Rotation paths and how fast each direction turns (degrees per step)
Each turn is a multiple of 5 degrees from 10 to 175, or 0.
Each row of a path follows its step; steps can be skipped.
path 1
step 0: .05 -.14 -.14 .13 .11 .23 .03 -.24 -.17 .12 .03 -.01 -.17 -.19 .22 -.10 .13 -.05 -.11 -.14 -.17 -.07 -.05 .02 -.09 -.14 .02 .12 -.03 -.15 .05 .23 -.06 .22 -.12 .15 .08 .00 -.12 .09 -.06 .04 .17 .03 .08 .12 .09 -.01 .26 .07 -.01 .08 .25 -.05 -.03 .15 -.05 .00 .12 -.24 .07 .16 .09 .01 -.09 -.08 .03 -.09 -.10 .03 -.04 .02 .06 .08 -.15 .02 .06 -.02
step 6: .07 .00 .18 -.10 .12 .09 -.02 .24 .10 -.06 -.20 .08 .12 .02 -.17 -.11 .11 -.06 .00 .10 .04 -.04 -.06 .15 -.29 .00 .21 -.07 -.09 -.05 .13 .23 -.17 .02 .01 .09 .07 -.06 .01 -.03 .21 -.22 -.01 .13 .09 -.08 .21 -.17 .04 -.01 .15 -.01 -.12 .01 -.10 .04 -.11 -.08 -.01 -.08 .12 -.06 -.09 .31 .05 -.01 -.12 .05 .03 .01 .07 -.02 -.14 .05 -.18 .17 -.12 -.11
step 7: -.10 -.14 -.13 -.07 .27 .06 .03 -.04 -.09 -.22 -.04 .30 .03 -.02 -.11 -.10 .07 .15 -.02 -.04 .06 .17 .06 -.09 .05 -.04 -.06 -.09 .09 -.14 .19 -.11 .01 .23 .17 -.02 -.17 .14 -.12 .08 .02 .01 -.04 .04 .16 .05 .01 -.12 .09 .06 -.05 -.08 -.06 -.01 -.18 -.10 -.12 -.14 -.15 .07 -.12 .23 .04 .16 .07 .11 .09 .29 .01 .01 -.03 .11 .12 .01 -.26 .00 .04 -.06
step 9: .07 -.11 .05 .08 .02 .11 .17 -.09 -.08 .01 .21 -.01 -.11 -.10 .33 -.07 -.15 .01 -.04 .00 -.14 -.28 -.07 .13 -.22 .07 .09 -.08 -.19 -.08 -.19 .06 -.07 -.02 .01 .16 .08 -.06 -.20 -.10 .03 -.05 .09 .19 -.10 -.11 -.02 -.16 .03 -.14 -.12 -.07 -.21 -.07 -.07 .06 .17 -.20 .05 .04 .08 -.09 -.03 -.15 .13 -.15 -.16 .02 -.11 -.07 -.04 .02 -.18 -.01 -.09 .03 -.04 -.18
step 11: .01 .18 .00 -.27 -.16 .00 -.12 .07 -.13 -.05 -.13 -.02 .09 .01 -.16 -.20 .08 -.07 .08 .27 .02 .07 -.05 .22 -.12 .07 .10 .05 .01 .05 .08 .04 .04 .15 -.14 .01 -.06 .04 -.04 .06 -.14 -.01 -.17 -.06 .22 .09 .17 -.21 .13 -.04 -.13 .00 .33 .01 .09 .04 -.01 -.08 -.06 -.06 .02 .07 .20 -.24 .00 -.09 -.09 .03 -.02 .15 .18 .23 .06 .03 .05 -.09 -.04 .10
step 13: .06 -.23 -.04 .02 -.02 -.09 -.03 -.12 -.16 .29 -.04 .07 -.09 .05 -.09 -.05 -.03 .02 .03 -.14 .13 .04 -.03 -.25 .04 -.02 .03 -.07 .09 .05 -.22 -.09 -.14 .05 -.01 .22 -.05 -.22 -.04 .13 .08 -.07 .07 -.12 .14 -.10 .20 .07 -.10 -.04 .09 -.33 .10 -.15 .00 .02 -.01 .00 -.02 .17 .13 .00 -.07 .22 .16 -.09 -.09 -.19 .06 -.13 .06 -.12 -.23 -.08 -.11 -.04 .03 .06
step 16: -.15 -.02 -.16 -.07 .25 -.02 .11 -.09 -.06 .06 .13 .00 -.13 -.02 -.05 -.06 .10 .04 -.18 -.12 .12 .01 -.08 .13 .06 -.23 .07 .21 -.08 -.08 .08 -.01 -.05 .02 .00 .08 .02 -.03 -.19 -.12 -.17 .23 .07 -.06 .24 .04 -.03 -.23 .19 -.05 -.08 -.15 .11 -.14 .02 -.20 -.01 -.11 .01 .09 .15 .05 .15 .00 -.06 -.14 .23 -.06 -.12 .05 -.02 -.07 -.17 -.02 -.15 -.13 .20 .12
step 19: .03 .08 -.02 -.03 .02 -.09 -.08 .14 -.03 -.13 -.08 .21 -.04 .02 -.03 .01 .18 .20 .20 -.07 .14 .11 .10 -.04 -.06 -.09 .00 .09 .04 .05 .13 -.11 -.12 -.05 -.02 -.03 .07 .10 -.12 .02 -.27 -.18 -.24 -.03 .07 .14 .25 -.07 .08 -.04 -.18 .05 .21 -.27 .03 .01 .04 -.23 .18 .01 .06 -.01 -.09 -.12 .11 .13 -.12 .04 -.16 .20 .04 .08 .03 -.16 .00 .08 .22 -.05
Directions:
-.03 .04 .00 -.03 .02 -.06 .01 -.01 .00 .07 -.03 .04 .02 -.01 .00 .02 -.04 -.01 -.03 -.08 .00 .02 -.01 .00 .01 -.01 .00 -.01 .04 .02 .01 .02 -.03 -.04 -.01 .00 -.04 .02 -.01 .01 -.02 -.02 -.04 .02 .00 .04 -.02 .01 -.01 .03 -.01 .00 .03 -.09 .04 -.02 -.01 .01 -.03 .03 -.03 -.01 -.01 -.05 .00 -.04 .03 .03 .01 .01 .06 -.02 -.01 .02 -.02 .01 -.03 .00 => 125
-.02 .00 .04 .01 .03 -.04 .01 -.04 .01 -.03 .00 -.01 .02 .07 -.01 -.01 .00 -.01 -.01 .03 .00 -.01 -.03 .00 .01 -.02 .04 .03 .02 .00 -.05 .00 -.02 -.03 -.01 .01 .03 .02 .03 -.03 .02 .02 -.05 .03 .02 -.01 .02 -.05 .04 -.03 -.02 .07 -.01 .02 .01 -.02 -.02 .00 .01 .05 .02 -.04 -.02 -.01 .09 -.03 .01 .00 -.04 -.01 .04 .03 .01 .00 -.03 -.01 .01 .04 => 145
-.04 -.07 .00 -.01 .04 .01 .00 .01 .00 -.04 .00 .01 .03 -.01 -.01 -.01 .00 -.01 -.02 .00 .00 .00 .00 .01 -.01 -.01 .00 -.02 .05 .01 -.02 .02 -.02 -.04 .05 .03 -.02 -.02 .02 .01 .02 -.04 .05 -.03 .01 -.02 .02 .03 -.03 -.01 -.03 .03 .03 -.07 -.01 .07 -.01 -.01 .05 -.04 -.05 .01 .01 .01 .05 .04 -.01 -.01 .03 .00 .03 -.02 .06 -.02 -.01 .00 .04 .02 => 60
-.03 .05 .00 .01 .03 .01 .00 -.05 -.03 -.04 -.03 -.07 -.04 -.07 -.02 -.02 .02 -.02 .01 -.01 .01 -.01 .02 .00 .04 -.02 -.01 -.02 .04 .00 .01 -.03 -.01 .04 .02 .01 .04 .02 -.05 -.02 -.04 -.02 .00 -.01 -.01 -.01 -.01 -.03 -.01 .01 -.04 .05 .04 .01 .01 .01 -.05 .03 -.01 .02 -.02 .02 .03 .00 .02 -.03 .00 .00 .01 .01 -.02 -.08 -.03 .03 .02 .00 .03 -.02 => 90
.07 -.01 .03 -.01 .07 -.02 .03 .02 .05 -.01 .04 .00 .00 .03 -.02 .05 .02 -.05 -.01 .00 .01 -.02 -.02 -.01 .03 .01 .02 -.02 .02 .00 .04 -.03 .02 .00 .07 -.02 .02 -.03 .01 -.02 -.02 -.02 .01 .01 -.02 .03 .02 -.06 -.01 -.04 .00 -.04 .00 -.02 .00 -.02 -.05 -.02 -.03 -.04 .02 -.01 .01 .02 -.01 .03 .08 -.02 .02 .00 .00 -.05 .00 -.01 -.01 -.03 -.05 .01 => 35
-.03 .00 -.01 .05 .03 -.03 .01 .02 .02 -.01 -.04 -.04 .00 .03 .03 -.02 -.04 -.05 -.02 .01 .02 -.01 -.01 -.06 -.03 -.05 -.01 .02 -.05 -.02 .01 .05 .02 .03 .02 .00 .00 .02 .01 .03 .01 .01 -.01 .02 .05 -.03 -.01 -.02 -.03 .06 .00 -.03 -.01 .00 .01 .00 -.03 .00 -.01 .00 -.01 .05 -.05 .04 .01 -.01 .01 .01 .07 .02 -.03 -.01 -.02 -.02 -.02 .04 .00 .05 => 45
.00 .02 .04 .02 .02 .02 -.03 .01 .00 -.03 -.02 .02 .01 -.04 -.05 .04 -.01 .02 .03 .00 -.01 -.02 .00 .00 -.02 -.05 .01 .04 .02 -.03 .00 .01 -.01 -.01 .01 -.06 .04 .02 -.02 .04 .01 .04 .01 .02 .01 .03 .01 .04 .01 .01 -.06 -.02 .02 .03 .01 .01 -.01 -.01 -.05 .00 .00 .03 .06 -.01 .00 .05 -.01 .03 -.01 .00 .05 .03 -.02 -.08 .00 .00 -.03 .02 => 90
